Each path below is one point turned by a fixed rotation once a step. After each direction that follows a path, write how fast that rotation turns it, in deg/step (0 if it stays still).
Each turn is a multiple of 5 degrees from 10 to 175, or 0.
Each row of a path follows its step; steps can be skipped.
Path 1:
step 0: [ -9  11 -11 -10  -1 -15  -3   2 -21  -1  24   1 -23  16  -7  26  -7 -17
 -43  20  -6  22   7  19   0   7 -18 -15 -18 -36   7  -3   8   4 -14  28
  17   7 -44  -8  -5  -4  11  35  -8  -5  15 -45 -23  11  -3  -1  15]
step 1: [ 14 -13   4  -4   1  -4  37   0 -15  -9 -23 -11 -10  15   8   3 -32  -5
  14  10  -4  27  38   8  22  14  15  21   3  -3  18  17  -6 -15   0  20
  -9  -5 -18 -29 -30  -4  -8  10   2 -10  47 -28 -23   8  34   2  15]
step 3: [-23  -3  -6  -5   3 -13  -7  -3   7   8  -4  -8 -24  -1 -23  25   6  -6
  -2  -6  17 -24   5   7  21 -21  -1 -45  21  -4 -47  26   0 -15   8  24
   0  21 -11   7 -18 -42   6  -2  14  -4  27   4   4 -11  14  22 -32]
step 4: [  1  10 -11  13  20 -10  12  27  -9 -12  25 -28 -14 -17 -24  40 -18 -10
 -22  -8  -8  -6 -19  -7   6   1  21   0  -9 -29  -6  -4 -11   2  -4  35
 -13   6 -23  -7 -15   0  18   0  42   5 -14 -46   3  -6   5  17 -30]
step 6: [-21  -2  14 -10  -6 -13  53  12  38  25   0  33  35  15 -25  22 -11  -5
   5   9  15   0   2   8   3  24  -6 -19  19 -27  10 -10   2   5 -19  -2
 -13 -13  27  -3  16  -2  -5 -14   2  -1  16  -3  24   7  26  -3 -28]
step 7: [  8 -10 -17 -12   9 -33  -7  25   9  19  -7  11  -9  16 -35  28   2  -3
 -20 -29  23  10 -22 -25   8  -2  -3 -35  25  -2  -5  22 -12  -4 -17 -15
 -25 -33   0  19   7 -34  -5 -13 -20  19  24  -5 -20 -13  -7   5 -18]
step 8: [  3  36 -28  29   0  12  -2  33 -23   3 -22  -2   2  16 -10  17   9 -10
  -9 -19 -24   9  -4  -9 -14  35  21  -1  39   8  -9  10   0  -7 -25  29
  -4 -25  -7  -6  12  -1 -12   1  12  14 -22 -28 -16 -15  -9  20 -29]
step 9: [  4  -4  10  37   3   1  17 -10  -7  20 -30  12   9   0   9   7  12  -8
 -11 -23 -26  -4  -3 -15  -3  55   3  -2  -4  -7   5 -15  20  28  17  21
  -2 -15   5  10 -39  -7 -32 -38  13 -16   7  -1 -13  14 -20   3  -6]
step 10: [-32   9   9   7   4 -13 -15  17  38  33 -18   8   8   1  -1  12  13 -20
   4   2 -16  24 -14   7  34  35 -23 -22  11 -45  -5 -11  19  15  -7   8
   7 -13  12  -3 -12  33  -3 -10  -2  -3  11  34   6 -14  17  -7  12]
step 11: [ 15   7  24 -11 -11 -24 -26  13 -11  45   2   8 -34  10  -4  21 -17  -6
   0   3   1  16 -41  33  15   3 -24  -3  12 -10  -6  25   4  22  -1  -2
 -14 -22  -7 -19 -10   5 -13  -1 -38   7  -2 -14 -32 -17   1  -6 -17]
[ -5   4   8   3   4   7   0   5 -10  -8  -9  -3  -5  -1   9  -2   6   3
  -2  -1   1   5   6   6   9   1   0  -5   1  -8   1  -3   1  -2   5  -5
   2  -1 -11   0  -4   1  -7  -5  -2   0   5   3   0 -12  -3  -5  -5] -> 45
[-4  9  4 14  3 -4 -7 -4 -7 -4 -1 -3  8 -7 -3  0 -1 -4 -1  3  2 -6 -5 -5
  5  0 -5 -1 -5  9 -4  1  1  2  6 15 -4 -5 -1  1  0  2  5  0  5 -2  3  8
  5 -4 -3  4 -1] -> 65
[  4 -11   1   5  -6   0  -8   0  -4   7  -2  -3  -1  -3   1   1  -4   8
  -1   2  -2   3   0  -2   6  -5   4   3   5   9  -2   7   2   0   3  -5
  -2   3   2   3  -8 -11  -2 -13  -6  -8  12   0  -3   5   1   3   3] -> 175
[ 4  5  3 -4 -7  1  3 -3  1 -2  8 -4 -3 -4  1  2  0  1 -5  5  4  2 -8  9
  8  8  1  4  0 -5  7 -1  0  3  3  5  7 -4  6 -4  8  0  4 -7  1 10 13  1
  0  5  0 -7  7] -> 70
[ -1   8   3   2   3   3   4   4   0   5 -12  -1   0  -1   1   5   1  -1
  10   6  -3   1   0   7   5  -6   5   9   1   3   0   3   7  -9  -2  -1
   7  -2   5  -1   9   1   5  -3   5  -3  -4  -2  -3   1  15   6  -6] -> 155
